Where one turn sends some rows of the set: a few examples, then the rows asked:
beke: -.23  .32  -.08  .01  .18  -.05  -.20  -.02  -.04  -.28  .06  .14  .19  -.10  -.19  -.30  .32  -.22  .16  -.11  .26  .36
Lopot: .11  .27  .15  .04  .07  -.12  -.14  -.35  -.12  -.33  -.21  .50  .06  -.04  -.13  -.12  .02  .39  .31  -.10  -.30  .06
Datiz: -.27  .33  .05  -.03  .03  .08  .02  .01  -.20  -.19  .16  .07  .48  -.11  .23  -.29  .26  -.28  -.07  .09  .00  .13
zoge: .08  -.12  .18  -.25  .05  .22  -.06  -.14  .00  -.16  -.20  -.02  .48  -.13  .04  -.03  .16  .35  .07  .20  -.48  -.28
tekez: .30  .08  -.05  -.20  .32  -.22  -.22  .41  -.36  -.11  .24  .30  .38  -.02  -.35  -.30  -.07  -.20  -.20  .14  -.20  -.19
Gapo: .30  -.18  .27  -.20  .26  .00  -.12  -.15  -.01  -.32  -.10  .43  .13  -.20  -.08  -.30  -.03  .25  .00  .21  -.60  -.12
dize: .09  -.01  .03  -.29  .30  .20  -.33  -.06  .10  -.19  -.43  .10  .22  -.14  -.30  .18  .23  .21  .30  -.17  -.36  -.13
Logeb: .19  .09  .26  -.21  .22  .05  -.14  -.19  -.12  -.30  -.22  .56  .13  -.17  .02  -.17  -.05  .19  .04  .03  -.67  -.08
nute: .20  .05  -.11  -.22  .34  -.20  -.12  .34  -.40  -.40  .15  .34  .08  -.12  -.42  -.20  -.04  -.28  -.22  -.08  -.14  -.11
totil: .02  .32  -.11  .02  .31  -.02  -.04  .23  -.28  -.19  .12  -.03  .60  -.13  -.07  .08  .17  -.40  -.05  .04  .03  -.16
giki: .13  -.07  .09  -.19  .24  .29  -.38  .05  .06  -.25  -.45  .00  .16  -.08  -.23  .16  .14  .11  .33  -.11  -.40  -.04
ginot: -.10  .09  -.05  .10  -.01  .03  .10  -.03  -.17  .03  .17  .13  .48  -.15  .12  -.48  .32  .13  -.07  .21  .15  -.07
Dodu: .29  .18  .05  .14  .19  .01  -.24  -.03  -.18  -.30  -.32  .10  .23  .04  -.26  .30  -.07  .18  .38  -.10  -.27  -.16
tuvev: -.23  .22  .00  -.18  -.20  .03  -.14  .10  -.23  .03  .19  .02  .49  .12  -.05  -.46  .21  .13  -.01  .11  .06  .10
lege: -.11  -.03  -.15  .03  .16  .00  -.16  -.04  .03  -.02  .05  .13  .20  -.17  -.25  -.48  .42  .13  .13  .03  .36  .16
muzen: -.10  -.11  -.05  -.47  .24  .08  -.25  .24  -.13  -.35  .03  .24  -.06  -.17  -.34  -.44  .21  -.22  -.15  -.13  -.12  .19
duguf: .07  .25  -.08  -.12  .01  -.10  -.10  .30  -.39  .03  .19  -.01  .67  .12  -.17  -.14  .05  -.02  -.10  .15  -.03  -.26
karas: -.32  .12  -.15  -.23  -.09  .03  -.15  .06  -.17  -.30  .01  .01  .08  .00  -.31  -.32  .32  .04  .07  -.19  .22  .25
mak: .01  .05  .19  -.33  .09  .31  -.12  -.14  -.03  -.15  -.32  .15  .40  -.14  .11  .01  .15  .24  .11  .02  -.59  -.19
luv: -.26  .28  -.04  -.14  -.23  .02  .13  .04  -.44  -.24  .17  .04  .38  .04  .05  -.28  .13  .04  -.13  .00  .00  -.02
vev: -.17  .08  -.07  -.26  .02  -.04  -.38  .14  -.05  -.07  .10  .17  .15  .05  -.40  -.53  .26  .07  .11  -.02  .14  .33
moza: .06  .16  -.13  -.21  .10  .00  .05  .34  -.49  -.26  .13  -.04  .49  -.03  -.18  .03  .04  -.19  -.23  -.01  -.11  -.34
vitin: .26  .05  .28  -.05  .17  .11  -.20  -.09  -.16  -.34  -.21  .47  .06  -.08  .06  -.17  -.15  .10  .10  .08  -.64  .01
momi: .39  .03  .00  .09  .26  -.21  -.13  -.12  -.12  -.30  -.16  .15  .30  -.05  -.39  .17  .00  .37  .25  .07  -.21  -.32
kogi: .11  -.08  -.04  -.42  .35  -.05  -.44  .39  -.07  -.10  .10  .26  .15  -.08  -.48  -.48  .15  -.19  -.09  .02  -.13  .12
mibu: .27  .23  -.01  .04  .24  -.11  -.19  -.14  -.16  -.27  -.31  .25  .27  -.03  -.35  .28  .03  .29  .33  -.13  -.26  -.24
lomef: .13  -.21  .03  -.23  .28  .13  -.31  -.09  .19  -.23  -.33  -.01  .20  -.13  -.42  .03  .27  .34  .31  -.01  -.22  -.09
gav: .12  .09  .16  .10  -.01  -.15  -.08  -.38  -.04  -.32  -.10  .34  .12  -.01  -.14  -.25  .04  .51  .27  .09  -.20  .05
leka: .08  -.26  -.08  -.19  .45  .06  -.24  .18  .09  -.06  .05  .29  .12  -.35  -.27  -.53  .35  -.13  -.09  .10  .02  .05
sab: .14  .22  .17  .17  .02  -.04  -.20  -.23  -.15  -.34  -.23  .37  .00  .05  -.10  -.08  -.06  .29  .37  -.06  -.28  .14
zit: .35  -.08  -.11  .07  .51  -.20  -.08  .22  -.19  -.11  .19  .40  .26  -.28  -.26  -.37  .11  -.14  -.16  .17  .02  -.20
giduv: -.08  .03  -.02  -.27  .47  .12  -.29  .21  .04  -.26  .02  .18  .18  -.29  -.20  -.29  .31  -.49  -.06  -.04  -.06  .23
tezen: .18  .01  -.15  .06  .27  -.02  .04  .20  -.23  .03  .14  .02  .62  -.19  -.07  -.13  .23  -.05  -.13  .20  .08  -.39
Feru: .18  .25  .00  .01  .49  -.18  -.11  .21  -.25  -.34  .19  .40  .26  -.21  -.14  -.22  .03  -.49  -.15  .05  -.11  .02
beba: .05  .02  .26  -.19  .02  .36  -.19  -.06  -.08  -.20  -.33  .08  .33  -.05  .18  .00  .04  .17  .14  .07  -.58  -.08

Logeb turns into -> Lopot
nute turns into -> karas
Where do these go?
giduv turns into -> Datiz
Dodu turns into -> giki
vev turns into -> duguf
zoge turns into -> Gapo
lege turns into -> tezen

Where one turn sends some rows of the set: a few examples, then the rows asked:
Biv: .07  .41  .13  -.31  -.54  -.14  .13  -.19  .33  -.25  .20  .07  .22  -.18  .06  -.11  .17  -.09  -.43  -.14  -.01  -.17  -.02  -.33  -.08  -.31  -.11  .00  .04  -.09  -.34  -.21  -.10  -.18  .15  .08  -.05  -.18  .09  .40  .13  .02  .04  -.22
kib: .21  .25  .42  -.06  -.16  -.07  -.24  -.57  -.11  -.06  .22  .01  .23  -.27  .05  -.01  -.33  -.19  -.17  -.03  .29  -.32  -.02  -.37  -.05  -.19  .11  .41  -.48  -.18  -.26  .03  .13  .15  -.48  -.18  -.21  .00  -.23  -.01  .05  -.12  -.02  .01
ket: .02  .11  .21  .06  .15  -.08  -.02  -.37  .26  -.07  .23  .11  -.01  -.17  -.09  .00  -.02  .06  -.44  -.07  .00  -.22  .27  .03  -.02  -.20  -.01  .07  .04  .31  .17  .15  .05  -.17  -.08  .07  .22  .07  -.13  .08  .36  .48  .11  .31
dusu: -.34  .24  .03  -.21  -.03  -.14  -.10  -.38  -.13  -.48  .05  .25  .19  -.21  -.01  -.03  .07  -.08  -.29  .11  -.36  -.43  -.20  -.38  .32  .15  -.16  .07  -.11  -.21  -.14  -.01  .01  .20  .00  -.35  -.13  .24  -.34  .02  -.06  .02  -.16  .18
Migi: .02  .35  .22  -.05  .08  -.30  .26  -.45  -.01  -.15  .05  .21  -.11  -.02  -.15  .07  -.08  -.11  -.38  .35  .16  -.08  .09  -.19  -.20  .07  -.17  .13  .17  -.03  -.03  .01  -.38  -.50  .11  -.09  .14  .28  -.10  -.08  .41  -.35  .03  .17
relur: -.07  .02  .22  .03  -.21  -.24  .14  -.12  -.08  -.71  .11  -.09  .19  -.28  -.03  .03  -.17  -.44  -.33  -.26  -.13  -.54  -.15  -.04  .08  -.38  -.20  .08  -.38  -.24  .26  -.18  -.05  -.21  .03  .09  -.32  .23  -.27  .00  -.09  -.11  -.29  .16
Rud: .05  .04  .39  .21  -.16  .01  -.04  .09  -.07  -.15  .22  .09  .21  -.18  .02  .28  .12  .13  .08  -.23  .13  -.48  -.07  -.09  .51  .05  -.17  -.10  -.18  -.10  .06  .09  -.04  -.09  -.31  -.14  -.31  .05  .01  -.30  -.09  -.18  -.03  -.11
rafe: -.19  .14  .14  -.05  -.27  -.03  -.24  .03  .01  -.20  -.21  .27  -.17  -.06  .10  .17  -.24  .23  -.20  -.20  .05  .06  .39  -.06  .34  -.22  -.22  .23  .14  -.17  .13  -.14  .26  -.17  -.28  .12  .01  .09  -.38  .06  .18  .01  .02  .04
rafav: -.25  .35  .09  .09  -.13  .16  -.01  .00  -.01  -.48  -.07  .13  -.14  -.36  -.30  .01  .11  -.27  -.43  .14  -.02  -.17  .06  .18  .14  -.36  .04  .03  -.31  -.20  .10  -.15  -.50  -.02  -.33  .03  .05  .38  -.09  -.19  -.26  .01  -.07  .48
femos: .39  .47  .02  -.04  .15  -.11  .15  -.16  -.10  -.54  .22  -.03  .19  -.01  -.13  .13  -.07  -.03  -.41  -.06  .27  -.32  -.13  -.36  -.19  .14  -.10  .10  -.30  -.24  -.18  -.08  -.43  .04  .21  -.02  -.20  .25  .12  -.34  .28  .06  -.06  .12
Gubun: -.08  -.18  .36  -.15  -.18  -.26  -.39  .09  .38  -.28  .09  -.29  -.17  -.01  -.14  .25  -.23  -.32  -.19  .04  .20  -.13  .12  -.06  -.32  -.15  -.09  .13  -.19  -.07  -.05  -.19  -.24  -.16  -.22  .25  -.04  .27  -.02  .17  -.24  .02  -.23  -.14
Ter: -.04  .45  .62  .12  -.59  .12  -.06  -.14  .07  -.50  .33  .38  .11  -.20  -.20  .03  -.37  -.16  -.40  .01  .34  .13  -.03  -.49  .05  -.37  -.23  .04  -.20  .13  -.05  -.08  -.15  -.04  -.28  -.04  .06  .38  .17  .03  -.07  .02  .08  .25
vap: .10  .30  .03  .28  -.01  -.39  -.16  -.31  .09  -.01  -.19  .16  .18  -.25  .13  -.13  -.11  -.25  -.22  .05  .17  -.35  .00  -.06  -.28  -.28  -.47  .11  .11  -.29  -.12  .16  -.30  -.13  .00  .05  .06  -.23  -.25  -.23  -.38  -.11  -.04  .08
Pasun: -.01  .44  .38  -.03  .17  -.30  .24  -.45  .01  -.12  -.01  .20  -.27  -.03  -.07  .11  -.19  -.10  -.40  .24  .18  -.05  .05  -.25  -.08  .22  -.07  .18  .01  .04  -.05  .00  -.35  -.53  .07  -.08  .02  .22  -.01  -.05  .32  -.27  .13  .22
gub: -.23  .19  .15  -.15  -.12  -.18  -.12  -.17  .26  -.38  .03  .08  .01  -.14  .03  .24  -.39  .02  -.03  -.15  -.06  -.30  .14  -.18  .22  -.22  -.46  -.26  -.22  .07  -.07  -.14  -.33  .29  .33  .16  .02  .00  .30  -.07  .01  -.34  -.05  .43
vifop: -.02  .37  .02  .06  -.11  -.11  .04  -.22  .02  -.32  .02  .45  -.21  -.14  .20  .18  -.26  .05  -.04  -.20  .25  -.15  .14  .14  -.19  -.06  .14  .20  .07  .16  -.09  -.07  -.17  .14  -.08  .10  .09  .27  -.22  .22  -.08  -.72  .17  .27
piti: -.18  .27  .10  -.03  -.35  .06  -.25  .37  -.01  -.31  .14  .10  .31  -.13  .03  .29  .21  -.18  .09  -.16  .16  .17  .28  -.25  .08  -.29  -.14  .35  -.10  -.23  -.05  -.32  -.07  .33  -.09  .01  -.15  -.01  -.08  -.15  .13  .03  .22  .19
Toli: .07  .13  .34  .32  -.03  -.01  -.19  .01  .19  -.46  .32  -.04  -.10  -.02  .07  .11  .25  -.16  -.14  -.24  -.03  -.42  -.07  -.06  .17  -.19  -.04  -.08  -.39  -.28  .01  .32  -.07  -.16  .04  -.46  .11  .40  .15  .17  .14  .11  -.17  .21
Gid: -.12  .15  .21  .00  -.27  -.07  -.31  .13  .12  -.27  -.16  .13  -.18  .01  .15  .05  -.26  .20  -.17  -.24  .13  -.10  .47  -.04  .32  -.05  -.28  .22  .15  .03  .03  -.22  .33  -.15  -.25  .07  -.05  .20  -.27  .04  .07  -.05  .03  .01
kodut: .05  .33  .20  .24  -.31  .09  -.44  -.25  .02  -.51  .06  .06  .06  -.05  .09  -.06  .17  -.11  -.20  .35  .26  .12  -.25  -.12  -.02  -.10  -.09  .19  -.39  -.41  -.05  -.08  -.51  -.32  .06  -.11  .04  .28  .02  .19  .42  -.12  .04  .17
fope: .05  .15  .14  .00  .06  -.14  -.04  -.27  .24  .00  .27  -.14  .04  -.08  .02  -.10  .09  .16  -.48  -.03  -.08  -.29  .35  .02  .00  -.27  -.03  .17  -.07  .29  -.04  .09  .10  -.19  -.08  .06  .33  .19  -.13  .07  .41  .36  .01  .23
lanuk: -.01  .24  .20  .28  -.49  .01  -.26  -.25  -.06  -.27  .22  .29  .55  -.20  .20  .21  .06  .23  -.06  .24  .21  -.05  -.46  .06  .07  .07  -.01  .11  -.13  .10  -.02  -.01  -.30  .09  -.29  .19  -.06  .03  -.08  .06  -.06  -.35  .08  .08
nubat: -.16  .55  .03  .09  -.22  -.32  -.10  .19  -.04  -.63  -.06  .09  .12  -.05  .09  .39  -.14  .02  -.12  -.01  .08  -.12  -.21  -.05  -.42  -.03  -.04  .47  -.14  -.25  -.08  .06  -.26  .29  -.08  -.30  .02  .30  .16  -.07  -.21  -.24  .00  .16
Zalo: -.13  .44  .05  -.03  -.12  -.17  .04  -.13  -.02  -.24  .05  .42  -.31  -.11  .30  .20  -.29  .15  -.12  -.23  .08  -.03  .03  .00  -.15  -.07  .19  .26  -.03  .12  -.16  .04  -.20  .06  -.10  .13  .12  .31  -.32  .31  -.10  -.62  .14  .20
manu: .35  .12  .32  .25  -.07  -.08  -.09  .08  .14  -.25  .32  .08  .52  -.01  -.04  .28  .07  -.31  -.48  .05  .17  -.07  .06  -.18  -.03  .00  -.06  .10  -.04  -.14  -.09  .03  .24  .11  .00  .08  .04  .02  -.05  -.18  .03  .39  -.21  .37
tigu: -.05  .22  .29  .06  -.34  -.15  -.28  -.20  -.01  -.12  .25  -.02  .18  -.29  -.14  -.40  .00  -.12  -.21  -.07  .09  .19  -.16  -.33  -.19  -.14  -.38  .36  -.25  -.01  -.09  -.21  -.32  .03  -.41  -.11  -.06  -.24  .21  .05  -.12  -.33  -.19  .39
torez: -.21  .18  .32  .09  -.50  -.11  .05  -.09  .18  -.65  -.07  -.07  -.03  -.28  -.15  -.46  -.07  -.32  -.32  -.34  .20  -.12  -.39  -.25  -.16  -.28  -.24  .26  -.16  -.05  .26  -.16  -.33  -.02  .00  -.15  .04  .13  .09  .06  .07  .04  -.25  .28
maduk: .01  .03  .22  -.01  -.12  -.33  -.18  -.23  -.21  -.32  .56  .16  .44  -.20  .00  .08  -.12  -.22  -.23  -.06  -.29  -.18  .02  -.31  .03  -.16  -.48  .09  -.34  .00  -.08  -.15  -.01  -.08  -.16  .09  -.38  -.08  -.16  .10  -.27  -.41  -.21  .32

Rud turns into -> Toli
nubat turns into -> piti
Where do these go?
tigu turns into -> maduk
Ter turns into -> kib
rafe turns into -> ket
fope turns into -> Migi
Biv turns into -> vap

